The table:
-2;-10;-40;37;-40;12;-7;49;-17;-1;-35;16;-17;-8;54;-25
-3;-15;-29;-5;83;-42;-25;-36;11;2;-10;-67;24;30;10;4
-5;-12;-29;-6;83;-43;-26;-36;10;0;-11;-70;24;30;16;1
-4;-14;-26;-7;83;-43;-26;-38;11;1;-12;-67;24;32;15;1
64;38;43;-15;-2;-16;31;68;6;-16;-3;12;-23;6;1;29
66;36;45;-16;-5;-13;33;71;9;-16;-5;10;-23;8;2;29
-40;17;17;4;-29;29;23;-17;11;1;48;35;-20;8;-11;-9
-4;-14;-26;-7;81;-43;-27;-36;11;0;-11;-64;24;31;14;3
13;1;-24;11;8;2;6;72;-20;-1;-24;-16;-15;31;40;-2
-2;-42;-8;-6;49;-31;-34;-42;-8;15;-27;-51;49;-17;-3;-18
-32;-20;-42;-8;45;-10;-33;-57;1;16;-2;-52;17;12;-31;19
-1;-38;-4;-8;48;-31;-32;-43;-8;13;-26;-50;50;-16;-2;-20
23;62;51;3;-56;1;52;51;30;7;33;21;-44;-22;-16;26
-4;-15;-27;-5;81;-43;-26;-36;13;3;-10;-66;24;32;12;1
-3;-37;-6;-6;50;-30;-33;-40;-7;11;-27;-51;50;-18;-3;-19
-11;-18;-7;13;-26;24;-9;-25;-9;-24;-4;57;-2;-6;23;-24
-41;19;17;6;-26;27;22;-16;14;0;52;33;-18;6;-13;-9
15;-25;-5;10;-24;12;2;69;-39;9;-36;0;12;-17;25;-24
-39;18;16;5;-29;27;24;-19;10;1;49;33;-19;7;-9;-11
-13;-6;-38;7;-30;34;0;54;-33;15;-12;-5;-21;15;-6;11
66;38;43;-18;-5;-14;36;69;9;-15;-6;12;-21;6;4;31
17;-24;-5;11;-24;14;0;71;-40;10;-37;1;11;-17;23;-24
17;1;-25;11;7;-1;9;73;-22;-1;-19;-15;-16;30;40;-3
-46;9;-21;13;29;-29;-9;-55;33;27;27;-57;6;3;-5;-2
-12;-19;-6;11;-27;23;-9;-27;-6;-21;-2;60;0;-7;22;-26
70;13;65;-19;-35;-3;26;64;-11;-5;-19;29;5;-42;-15;8
5;-33;28;-17;-10;25;-1;-3;-26;-10;-1;42;25;-16;-4;-25
68;38;44;-18;-4;-13;36;70;6;-18;-5;12;-22;5;3;30
68;11;63;-16;-37;-1;27;64;-13;-5;-17;29;2;-45;-14;9
-48;9;-22;13;30;-26;-8;-55;33;25;25;-54;6;4;-6;-4
37;33;28;-20;-44;20;24;49;-3;-1;7;27;-28;-14;-43;44
-26;-12;-5;-16;-19;45;-3;-23;-22;-8;23;38;-5;20;-35;10
4;-7;10;-14;25;14;6;0;-11;-20;13;25;1;35;11;-4
21;60;49;2;-58;-3;51;51;30;7;32;21;-40;-20;-19;23
63;37;42;-16;-3;-15;37;68;8;-16;-5;11;-24;3;1;30
22;61;52;2;-57;-2;50;53;29;7;33;23;-43;-22;-14;24
-4;-16;-28;-7;83;-40;-26;-36;9;4;-12;-69;24;31;11;3
-5;-14;-27;-7;82;-44;-27;-37;12;5;-11;-68;21;30;13;2
-19;-25;-42;18;36;-28;-40;-63;12;2;-26;-36;24;-10;28;-17
-25;-12;-5;-20;-16;47;-2;-21;-21;-8;25;41;-3;20;-36;12
-13;-3;-39;8;-29;34;0;52;-32;12;-11;-3;-20;15;-6;11
51;24;30;6;-51;-4;20;44;11;-19;-20;46;-22;-35;15;8
66;38;45;-16;-4;-15;37;69;9;-17;-2;11;-22;7;1;31
13;-2;-24;10;7;0;9;73;-19;-1;-22;-17;-16;32;41;-5
68;10;63;-17;-38;-5;26;62;-12;-5;-19;29;5;-44;-13;8
-2;-41;-6;-8;49;-30;-36;-41;-7;10;-27;-52;52;-19;-2;-17
-11;-17;-6;12;-28;25;-9;-27;-9;-25;-3;57;-1;-7;24;-27
-47;8;-21;13;31;-27;-10;-53;30;27;26;-57;5;4;-4;-3
-39;18;16;5;-27;28;24;-15;11;1;51;35;-22;10;-10;-11
-46;9;-20;15;31;-28;-9;-53;33;26;25;-58;5;6;-6;-2
-13;-3;-39;7;-28;32;-1;52;-32;14;-9;-2;-18;15;-3;10
-5;-18;-28;-6;80;-44;-25;-36;10;2;-12;-65;23;30;11;3
-20;-26;-40;19;35;-32;-41;-64;12;1;-27;-31;24;-9;28;-17
67;39;42;-16;-3;-14;34;68;8;-13;-7;11;-22;5;3;28
-21;-12;-5;-18;-15;45;-2;-20;-22;-7;21;41;-6;17;-35;11
64;37;42;-17;-2;-15;34;68;7;-18;-7;14;-22;6;1;30
-4;-15;-26;-7;82;-41;-27;-38;13;2;-12;-67;23;29;13;2
-5;-15;-26;-8;82;-41;-25;-34;11;1;-13;-65;25;31;12;4
50;25;30;7;-52;-5;22;44;11;-18;-20;47;-23;-33;17;9
-20;-25;-44;19;33;-29;-40;-63;14;-2;-25;-30;25;-9;28;-19
50;26;29;9;-53;-4;20;42;11;-18;-20;44;-21;-36;15;11
7;-31;28;-16;-11;26;-1;-1;-29;-9;-3;40;27;-12;-7;-26
-25;-9;-4;-16;-14;44;-2;-22;-22;-5;23;38;-4;21;-37;12
37;35;32;-19;-41;17;25;49;-4;-1;6;25;-27;-9;-43;43
51;28;30;10;-51;-2;19;41;9;-17;-18;47;-21;-34;15;10
-48;7;-20;14;32;-28;-10;-55;36;25;26;-56;6;3;-5;-3
65;38;44;-15;-6;-15;36;70;7;-16;-6;10;-21;6;3;31
-5;-14;-29;-7;82;-40;-26;-35;10;3;-10;-66;24;31;14;4
22;60;50;1;-55;1;51;52;31;8;32;22;-42;-23;-17;22
-23;-12;-5;-20;-15;47;-1;-19;-20;-7;20;38;-4;20;-36;9
64;36;45;-17;-3;-16;36;70;9;-17;-5;13;-21;5;3;30
-3;-13;-28;-9;83;-42;-24;-38;9;1;-12;-69;25;30;13;4
51;27;33;8;-52;-2;21;44;9;-18;-19;47;-23;-35;16;10
3;-6;7;-14;25;13;8;-1;-10;-22;10;23;0;34;9;-1
23;60;50;3;-54;-1;49;53;31;6;33;21;-41;-21;-17;24
3;-7;8;-12;25;11;7;0;-11;-18;10;21;-2;34;10;-4
-39;19;14;4;-31;27;22;-18;13;1;51;35;-19;9;-7;-10
-47;7;-21;16;32;-26;-11;-54;36;25;25;-54;3;4;-5;-5
-48;9;-19;15;30;-28;-6;-53;33;23;26;-58;4;4;-4;-2
-5;-16;-26;-5;84;-40;-23;-35;10;1;-13;-65;24;31;14;3
-30;24;-19;29;-45;15;26;58;2;24;19;-7;-34;5;22;-11
-48;8;-20;15;31;-27;-11;-53;35;25;27;-55;4;5;-6;-4
22;60;50;2;-55;0;50;52;31;10;32;21;-41;-24;-17;23
-25;-12;-4;-19;-15;46;-5;-21;-23;-8;22;40;-4;17;-36;11
-25;-10;-5;-18;-14;46;-4;-19;-19;-7;22;37;-1;17;-35;9
-2;-9;-38;38;-43;13;-7;48;-17;-1;-36;16;-15;-7;54;-25
69;12;64;-18;-37;-2;28;64;-9;-7;-18;30;5;-45;-16;9
-33;-18;-41;-8;46;-10;-35;-58;0;16;0;-53;18;13;-32;15
-15;-1;-38;7;-31;34;-1;53;-31;14;-9;-4;-18;17;-4;11
-27;-12;-4;-18;-14;46;-3;-20;-21;-8;22;39;-5;17;-39;9
-23;-12;-5;-19;-15;46;-2;-19;-20;-7;24;37;-4;18;-37;10
-46;9;-21;13;30;-29;-12;-53;33;23;26;-55;4;3;-6;-4
-29;26;-18;30;-45;16;26;56;5;20;15;-6;-35;4;21;-11
0;-38;-8;-8;47;-30;-34;-42;-10;13;-26;-48;51;-18;-3;-18
1;-6;11;-14;23;14;4;-1;-11;-20;9;24;-1;39;8;-4
-29;26;-16;31;-44;15;24;56;3;24;14;-6;-34;5;23;-10
68;11;64;-17;-37;-3;27;64;-9;-5;-21;28;5;-45;-12;10
-20;-26;-42;19;33;-29;-40;-64;14;1;-25;-30;24;-10;28;-18
-35;-18;-43;-7;43;-9;-32;-58;-1;16;-2;-52;20;14;-32;19
39;31;31;-18;-42;19;29;49;-5;-2;6;28;-27;-9;-43;42
-37;16;13;5;-29;28;24;-17;12;2;48;37;-22;10;-10;-12
65;35;41;-16;-2;-16;37;70;10;-16;-4;13;-21;3;3;31
38;34;29;-21;-40;20;26;48;-3;-2;6;25;-26;-12;-44;43
-25;-11;-6;-18;-17;43;-2;-21;-21;-7;22;38;-4;19;-37;8
49;25;31;10;-52;-2;22;42;11;-17;-21;45;-23;-35;15;10
4;-6;5;-14;24;13;5;0;-11;-23;13;26;-2;36;10;-6
-2;-11;-38;36;-41;13;-6;49;-18;-2;-37;15;-17;-8;54;-25
-14;-15;-5;11;-26;26;-8;-26;-10;-21;-5;58;0;-4;22;-24
67;11;61;-19;-36;-1;30;64;-12;-6;-18;29;6;-43;-12;11
-12;-15;-5;12;-26;23;-11;-26;-8;-20;-3;59;0;-5;23;-26
-24;-10;-4;-17;-16;43;-2;-20;-21;-9;22;37;-2;21;-37;11
69;12;64;-16;-36;-3;29;64;-11;-4;-20;29;3;-42;-12;8
-30;24;-18;29;-41;17;25;57;2;23;15;-8;-34;3;21;-10
-27;23;-20;31;-43;15;26;56;3;22;18;-6;-36;7;20;-10
3;-7;9;-14;23;13;5;1;-10;-22;10;24;-1;36;9;-4
-31;-20;-43;-8;44;-12;-34;-59;0;17;-2;-53;18;14;-30;16
65;38;44;-15;-2;-13;36;69;7;-18;-6;10;-22;4;0;30
5;-6;10;-16;23;11;4;0;-10;-23;13;24;0;35;8;-5
-12;-14;-4;10;-24;25;-7;-25;-9;-24;-3;58;0;-6;23;-26
50;25;30;9;-51;-2;21;42;8;-17;-18;47;-25;-34;14;9
22;64;51;2;-56;0;52;52;30;7;34;22;-43;-24;-20;26
-5;-15;-29;-6;82;-43;-26;-39;12;1;-11;-67;25;31;13;3
65;36;41;-16;-6;-15;37;67;8;-17;-5;11;-21;5;3;30
-1;-39;-8;-9;50;-32;-34;-43;-8;12;-25;-50;48;-21;-3;-17
24;60;53;4;-54;1;50;53;33;6;33;23;-43;-23;-18;25
-24;-8;-4;-16;-16;47;-2;-20;-21;-4;23;38;-3;16;-38;10
-28;27;-18;31;-44;15;27;57;0;23;16;-5;-38;6;20;-6
67;14;64;-16;-37;-3;28;63;-11;-4;-19;30;4;-42;-15;8
-17;-27;-41;20;32;-29;-41;-64;14;0;-29;-31;22;-9;26;-19
-40;17;17;6;-29;27;25;-14;14;5;49;33;-19;9;-9;-8
7;-33;31;-19;-9;25;-1;-7;-30;-11;-4;41;25;-14;-5;-26
-3;-14;-28;-6;81;-41;-26;-36;12;2;-11;-67;23;31;11;4
-18;-25;-42;20;34;-30;-43;-62;13;0;-26;-31;23;-8;27;-19
-47;11;-21;13;31;-26;-10;-52;35;25;25;-55;5;1;-6;-4
-1;-39;-6;-5;47;-28;-33;-42;-9;12;-26;-51;51;-16;-1;-18
-1;-38;-6;-6;49;-29;-34;-43;-8;12;-27;-52;51;-17;-5;-19
-10;-18;-5;10;-26;23;-8;-25;-10;-24;-4;58;-1;-6;25;-26
-48;10;-21;13;31;-28;-8;-52;35;25;27;-58;4;3;-4;-2
5;-7;10;-15;22;12;8;-1;-11;-22;13;23;-2;37;8;-6
-24;-11;-4;-15;-14;46;-5;-21;-23;-8;25;38;-4;16;-37;12
-29;24;-17;29;-43;17;24;55;1;24;16;-7;-35;5;18;-9
-40;15;15;5;-30;28;23;-16;14;1;49;35;-20;7;-9;-13
-23;-12;-5;-18;-16;45;-2;-20;-23;-8;23;38;-4;19;-37;11
-2;-40;-7;-10;49;-32;-33;-42;-7;13;-26;-49;49;-20;-3;-15
-40;18;17;5;-29;28;23;-15;13;2;50;34;-17;8;-9;-11
67;36;44;-16;-2;-16;36;68;7;-15;-5;14;-21;5;3;32
15;2;-27;10;8;-1;10;74;-19;0;-21;-15;-16;32;41;-5
-31;-19;-41;-12;43;-9;-34;-56;0;16;-3;-53;19;14;-33;16
40;34;32;-21;-43;16;27;50;-1;0;5;28;-26;-10;-44;44
-2;-10;-39;36;-38;13;-6;50;-16;-1;-38;18;-18;-10;55;-26
-12;-17;-6;11;-26;26;-9;-27;-7;-21;-2;59;1;-6;25;-26
-40;19;17;7;-30;27;24;-17;14;4;49;36;-21;8;-8;-13
-3;-12;-40;37;-40;12;-9;47;-18;-2;-34;15;-14;-9;54;-23
8;-29;27;-14;-11;25;-1;-5;-31;-10;-3;42;25;-13;-6;-23
24;63;52;3;-55;-2;50;51;31;8;32;21;-41;-24;-18;22
-28;25;-18;30;-43;15;23;58;4;23;18;-5;-34;5;23;-11
-14;-5;-39;7;-31;34;1;55;-30;15;-11;-4;-18;16;-5;12
51;24;27;11;-53;-4;20;44;11;-20;-18;45;-24;-36;16;8
24;61;51;2;-58;1;51;52;31;6;32;23;-41;-22;-18;24
-26;-11;-4;-16;-15;44;-2;-21;-20;-9;21;39;-5;19;-37;11
5;-32;31;-16;-13;25;-2;-7;-28;-10;-2;37;26;-12;-6;-25
There are 2 hidden groupings, and every row belongs to one group of each. In each grouping, the first row asked about is in group 0, and each new group gets the next number.
More rows, each followed by its group in each grouping, the strongest grouping first:
-12;-17;-6;8;-23;25;-11;-26;-7;-21;-2;58;-2;-4;26;-28 : 0 0
69;12;66;-16;-36;-4;26;63;-13;-5;-19;30;7;-46;-14;7 : 1 1
-26;-11;-5;-16;-14;46;-2;-19;-21;-7;24;37;-2;16;-36;10 : 0 2
-19;-24;-40;19;32;-29;-40;-63;12;0;-28;-31;23;-8;26;-19 : 2 0
70;11;65;-19;-37;-3;27;64;-12;-4;-20;29;5;-43;-12;7 : 1 1
-34;-20;-42;-10;43;-8;-35;-58;-1;15;-1;-53;19;15;-33;19 : 2 2
-20;-28;-41;20;32;-30;-42;-65;12;0;-26;-31;22;-9;27;-18 : 2 0
3;-6;9;-15;23;13;5;-1;-13;-20;13;22;-1;35;8;-3 : 0 3
7;-34;31;-16;-11;26;-2;-7;-27;-9;-5;40;27;-13;-7;-24 : 0 1
-31;26;-18;31;-42;17;24;55;2;21;15;-5;-35;4;23;-11 : 3 4
-13;-18;-6;12;-24;25;-11;-24;-8;-24;-4;58;-2;-3;26;-26 : 0 0
-24;-12;-3;-19;-13;48;-3;-21;-22;-6;23;37;-5;20;-36;11 : 0 2
-12;-17;-5;10;-24;23;-9;-26;-7;-22;-4;59;-1;-5;23;-27 : 0 0
66;37;42;-16;-2;-16;35;69;6;-17;-5;11;-20;4;1;28 : 1 3
-46;10;-19;16;29;-28;-9;-53;33;25;26;-56;4;5;-3;-3 : 2 4
0;-39;-8;-7;51;-31;-32;-45;-7;13;-26;-50;50;-16;-2;-19 : 2 1
69;13;66;-16;-39;-2;25;66;-10;-4;-18;27;7;-44;-12;8 : 1 1
-27;25;-19;33;-43;12;27;57;3;21;15;-9;-34;4;22;-10 : 3 4
8;-32;28;-16;-10;26;-2;-6;-29;-8;-4;39;28;-12;-4;-26 : 0 1
-12;-17;-8;9;-26;24;-9;-26;-8;-23;-4;56;3;-4;24;-25 : 0 0
-47;7;-21;13;29;-26;-9;-53;35;24;26;-54;4;3;-5;-5 : 2 4
-3;-14;-27;-8;85;-43;-25;-40;12;2;-12;-67;23;30;12;4 : 2 3
-12;-20;-5;11;-24;26;-9;-26;-8;-24;-4;58;-2;-5;20;-24 : 0 0
-20;-27;-42;19;34;-31;-40;-63;14;2;-25;-31;24;-10;27;-16 : 2 0
-19;-26;-41;21;36;-29;-41;-62;16;0;-28;-34;23;-11;27;-18 : 2 0
1;-40;-7;-6;48;-30;-31;-42;-8;14;-28;-50;49;-17;-1;-19 : 2 1
-24;-11;-6;-16;-16;48;-5;-20;-21;-7;22;37;-4;18;-37;11 : 0 2
-10;-18;-7;11;-24;26;-11;-26;-9;-21;0;56;-1;-5;25;-24 : 0 0
-33;-19;-41;-10;45;-10;-37;-59;1;16;0;-52;17;16;-35;15 : 2 2
-47;10;-21;13;30;-27;-9;-53;34;23;24;-56;4;2;-6;-4 : 2 4
1;-41;-6;-8;48;-30;-33;-41;-7;13;-27;-51;50;-17;-2;-20 : 2 1
-4;-15;-31;-6;82;-42;-25;-38;12;1;-13;-67;22;31;13;3 : 2 3
-13;-4;-39;7;-29;34;-3;52;-31;12;-13;-4;-18;16;-3;9 : 3 2
-14;-5;-38;7;-31;33;-2;53;-32;16;-12;-4;-20;16;-4;10 : 3 2
69;11;66;-17;-36;-1;28;63;-12;-5;-20;28;5;-44;-13;10 : 1 1
22;59;51;4;-56;-1;51;52;32;7;35;23;-41;-21;-18;23 : 1 4
-30;25;-17;30;-42;15;25;56;2;22;17;-6;-37;5;22;-10 : 3 4
-14;-4;-39;9;-29;35;-2;53;-32;13;-10;-2;-21;14;-2;9 : 3 2
-12;-18;-3;11;-23;24;-8;-25;-8;-21;-2;60;1;-7;21;-25 : 0 0
-11;-16;-5;12;-26;24;-10;-24;-7;-25;-3;60;1;-5;23;-25 : 0 0
-4;-14;-28;-7;83;-43;-24;-36;10;3;-12;-66;23;30;14;3 : 2 3
50;27;29;10;-51;-3;21;44;11;-19;-21;46;-23;-35;17;8 : 1 0
-45;7;-20;13;32;-28;-10;-55;32;24;25;-55;4;1;-6;-4 : 2 4
51;26;29;9;-51;-3;19;43;11;-19;-19;46;-20;-36;17;7 : 1 0
-24;-12;-6;-16;-16;49;-2;-21;-19;-7;22;39;-4;19;-36;8 : 0 2
-31;-23;-41;-9;42;-9;-31;-56;1;17;-1;-52;18;16;-32;16 : 2 2
69;14;64;-18;-38;-3;26;65;-11;-7;-19;31;6;-44;-11;9 : 1 1
-41;17;17;3;-30;26;22;-16;12;0;50;36;-22;8;-9;-8 : 0 4
-25;-10;-5;-16;-17;47;-1;-18;-23;-10;22;37;-4;20;-35;9 : 0 2
-4;-10;-38;39;-41;10;-3;48;-19;-2;-37;19;-14;-7;55;-26 : 3 0
-2;-13;-29;-6;84;-44;-26;-36;11;2;-10;-65;24;33;13;4 : 2 3
8;-32;30;-14;-10;25;-2;-5;-29;-11;-4;42;27;-14;-6;-24 : 0 1
-24;-13;-4;-17;-16;47;-3;-21;-20;-6;23;40;-6;16;-36;8 : 0 2
65;39;43;-16;-4;-18;37;68;5;-15;-1;12;-20;6;3;30 : 1 3
-24;-10;-3;-17;-18;47;-2;-20;-21;-9;22;38;-5;19;-38;11 : 0 2
-45;9;-19;15;31;-27;-10;-53;34;26;24;-56;3;2;-6;-5 : 2 4
-19;-25;-39;20;34;-31;-39;-65;14;0;-27;-31;21;-9;31;-18 : 2 0
-33;-20;-41;-10;45;-8;-33;-57;0;16;1;-54;20;15;-33;17 : 2 2
-19;-27;-43;20;34;-31;-41;-64;16;0;-28;-32;24;-8;27;-17 : 2 0
-49;9;-22;14;31;-29;-8;-53;32;27;26;-59;2;4;-5;-3 : 2 4
-49;8;-23;12;31;-27;-9;-52;34;24;26;-56;5;2;-6;-3 : 2 4
-22;-25;-42;19;32;-32;-43;-61;14;1;-25;-32;23;-11;29;-17 : 2 0
65;40;43;-15;-6;-14;35;70;6;-18;-5;15;-22;7;1;28 : 1 3
17;-27;-4;10;-23;11;1;73;-42;10;-36;1;12;-15;26;-23 : 3 1
-32;-20;-45;-9;44;-8;-33;-58;-1;17;1;-54;20;12;-31;17 : 2 2
-47;8;-21;15;30;-29;-9;-53;34;24;27;-57;4;3;-6;-4 : 2 4
40;32;29;-20;-42;20;25;48;-5;-1;7;27;-28;-11;-44;43 : 1 2
50;27;31;8;-52;-3;19;42;14;-17;-20;45;-23;-34;15;10 : 1 0
-17;-26;-40;19;34;-31;-38;-64;13;2;-26;-33;26;-11;25;-17 : 2 0
1;-5;7;-14;23;12;7;-1;-12;-20;11;25;-1;35;8;-3 : 0 3
-44;10;-21;14;30;-28;-11;-56;33;25;26;-54;2;5;-6;-3 : 2 4
-1;-41;-6;-6;48;-31;-34;-43;-8;16;-26;-50;51;-17;-3;-16 : 2 1
13;3;-26;11;9;1;10;74;-21;-1;-20;-15;-17;32;40;-6 : 3 3
49;27;31;10;-54;-5;17;43;11;-19;-18;48;-21;-36;16;9 : 1 0
-23;-13;-3;-16;-15;47;-2;-22;-20;-6;22;37;-3;21;-36;9 : 0 2
-45;10;-20;13;32;-27;-8;-55;34;26;27;-57;4;3;-4;-3 : 2 4
-31;-24;-41;-10;45;-10;-34;-57;1;20;-3;-53;18;16;-35;14 : 2 2
16;-24;-3;10;-23;13;1;69;-38;8;-33;0;12;-17;27;-26 : 3 1
50;27;29;11;-54;-3;21;43;11;-17;-20;47;-23;-34;17;9 : 1 0
0;-40;-8;-8;49;-32;-34;-42;-9;13;-25;-49;48;-18;-2;-18 : 2 1
-29;-21;-43;-10;43;-7;-38;-60;1;16;-1;-53;18;16;-33;17 : 2 2
-40;18;15;5;-28;29;20;-18;13;0;50;33;-20;7;-9;-11 : 0 4
-4;-15;-27;-6;83;-43;-26;-39;9;1;-12;-69;23;31;13;3 : 2 3
65;13;63;-17;-38;-3;27;65;-9;-5;-19;29;5;-40;-14;11 : 1 1
-22;-11;-6;-19;-16;45;-2;-21;-19;-9;20;39;-4;20;-37;9 : 0 2
37;30;30;-19;-40;19;25;47;-5;-2;5;25;-28;-14;-43;44 : 1 2
17;-26;-5;12;-26;13;1;68;-39;12;-33;0;11;-18;23;-24 : 3 1
68;39;46;-16;-5;-15;36;66;6;-18;-6;9;-23;4;0;28 : 1 3
-6;-14;-32;-7;83;-42;-26;-38;11;2;-12;-66;24;31;14;2 : 2 3
4;-5;9;-12;23;13;7;0;-13;-20;12;24;-2;35;9;-5 : 0 3
21;63;53;4;-54;-1;51;51;31;10;32;22;-42;-24;-18;26 : 1 4
-13;-16;-3;10;-27;26;-11;-27;-8;-25;-3;59;0;-5;23;-28 : 0 0
-48;11;-21;15;31;-27;-10;-55;33;24;23;-55;4;3;-4;-2 : 2 4
3;-5;11;-14;22;13;7;2;-11;-22;12;23;0;36;10;-4 : 0 3
5;-32;30;-13;-9;23;1;-4;-30;-8;-1;41;26;-11;-6;-26 : 0 1
-39;18;16;5;-30;29;23;-17;13;0;52;35;-20;10;-12;-10 : 0 4
-19;-26;-44;19;32;-33;-41;-62;15;-1;-27;-33;25;-9;25;-17 : 2 0
3;-33;30;-13;-11;26;-3;-5;-29;-10;-1;41;25;-14;-5;-26 : 0 1
-33;-19;-43;-11;42;-10;-34;-57;-2;16;-3;-51;21;14;-32;14 : 2 2
-38;20;18;3;-29;27;22;-17;11;0;47;32;-20;8;-10;-10 : 0 4
40;32;31;-19;-43;16;26;49;-5;-1;3;25;-24;-9;-44;44 : 1 2
23;63;50;3;-56;0;51;52;30;7;34;21;-44;-22;-16;24 : 1 4
-32;-19;-42;-7;45;-10;-34;-58;-2;17;0;-52;20;14;-34;17 : 2 2
-47;9;-20;13;30;-27;-12;-55;33;24;25;-56;-1;3;-7;-3 : 2 4
0;-12;-40;37;-39;11;-6;49;-19;-5;-38;18;-16;-9;52;-24 : 3 0
-30;-21;-42;-10;43;-8;-35;-56;-1;16;-1;-54;23;15;-31;16 : 2 2
4;-32;29;-17;-10;23;-1;-3;-30;-10;-2;42;25;-11;-5;-27 : 0 1
40;34;29;-19;-41;19;24;46;-3;-2;7;26;-28;-10;-44;43 : 1 2
-1;-39;-6;-7;52;-32;-31;-41;-9;14;-28;-49;52;-17;-1;-19 : 2 1
-29;26;-16;31;-43;16;25;57;4;23;16;-6;-37;6;22;-11 : 3 4
-46;9;-20;15;31;-29;-10;-54;33;26;26;-55;2;4;-5;-6 : 2 4
-12;-16;-5;11;-26;26;-7;-25;-7;-22;-5;57;1;-6;23;-26 : 0 0
-2;-41;-8;-7;49;-30;-33;-43;-7;14;-27;-50;51;-19;-2;-18 : 2 1
-25;-12;-5;-16;-14;46;-5;-18;-20;-6;22;37;-6;21;-36;8 : 0 2
68;14;65;-18;-36;-5;28;64;-9;-3;-19;29;4;-42;-11;8 : 1 1
52;26;29;10;-52;-4;19;44;11;-20;-21;46;-22;-33;19;8 : 1 0
-2;-11;-39;38;-38;13;-6;46;-17;0;-36;16;-17;-8;52;-24 : 3 0
-2;-39;-8;-5;49;-31;-32;-43;-9;13;-24;-48;49;-18;-2;-16 : 2 1
4;-4;10;-16;23;12;6;1;-10;-22;11;23;0;36;8;-4 : 0 3
-12;-16;-6;11;-26;24;-9;-25;-7;-22;-3;58;2;-2;25;-23 : 0 0
-1;-40;-8;-6;50;-29;-34;-41;-7;14;-24;-50;51;-18;-1;-21 : 2 1
-12;-15;-5;9;-26;25;-9;-25;-8;-23;-6;59;-1;-3;25;-25 : 0 0
-26;-12;-5;-17;-16;48;-3;-22;-22;-6;23;40;-3;19;-36;8 : 0 2
-6;-15;-26;-8;83;-43;-26;-37;9;0;-13;-67;24;30;12;2 : 2 3
3;-5;9;-10;23;13;7;0;-11;-22;14;23;-1;35;10;-4 : 0 3
-1;-40;-6;-9;49;-30;-35;-41;-6;13;-26;-51;50;-15;-3;-17 : 2 1
-44;8;-19;12;32;-26;-10;-55;34;25;24;-55;3;4;-6;-1 : 2 4
-21;-26;-42;19;34;-31;-41;-64;14;-2;-27;-31;26;-9;28;-18 : 2 0
66;14;64;-20;-37;-3;26;67;-11;-4;-19;29;6;-42;-14;9 : 1 1
14;-1;-26;10;5;0;8;73;-20;-3;-22;-18;-16;32;42;-3 : 3 3
52;28;27;10;-54;-4;19;42;10;-18;-17;46;-23;-35;17;10 : 1 0
7;-33;31;-16;-9;27;0;-4;-27;-8;-3;40;26;-12;-7;-26 : 0 1
-13;-18;-2;9;-24;25;-9;-26;-8;-23;-5;57;-2;-4;24;-26 : 0 0
66;37;43;-15;-1;-13;36;69;8;-15;-4;11;-22;7;3;30 : 1 3
-33;-18;-41;-8;43;-8;-35;-55;1;18;-2;-53;19;15;-33;16 : 2 2
-32;-17;-38;-11;42;-9;-33;-57;1;21;-1;-54;20;14;-34;18 : 2 2
-46;11;-18;13;32;-27;-11;-53;35;27;25;-56;5;4;-5;-2 : 2 4
49;24;30;9;-54;-2;19;45;10;-19;-20;46;-21;-38;16;9 : 1 0
-2;-41;-7;-8;47;-31;-33;-43;-8;11;-26;-49;51;-16;-3;-19 : 2 1
-1;-9;-39;36;-41;14;-6;49;-18;-2;-36;18;-15;-9;52;-24 : 3 0
51;27;30;9;-54;-3;20;44;10;-18;-19;46;-23;-34;18;11 : 1 0
-35;-19;-40;-10;46;-11;-36;-58;1;17;0;-53;17;16;-33;15 : 2 2
52;27;30;8;-52;-3;20;43;10;-19;-20;45;-24;-36;16;8 : 1 0
-46;8;-21;14;31;-30;-9;-53;33;27;23;-54;2;3;-6;-4 : 2 4
-5;-15;-26;-6;82;-44;-28;-35;11;2;-11;-68;25;32;13;1 : 2 3
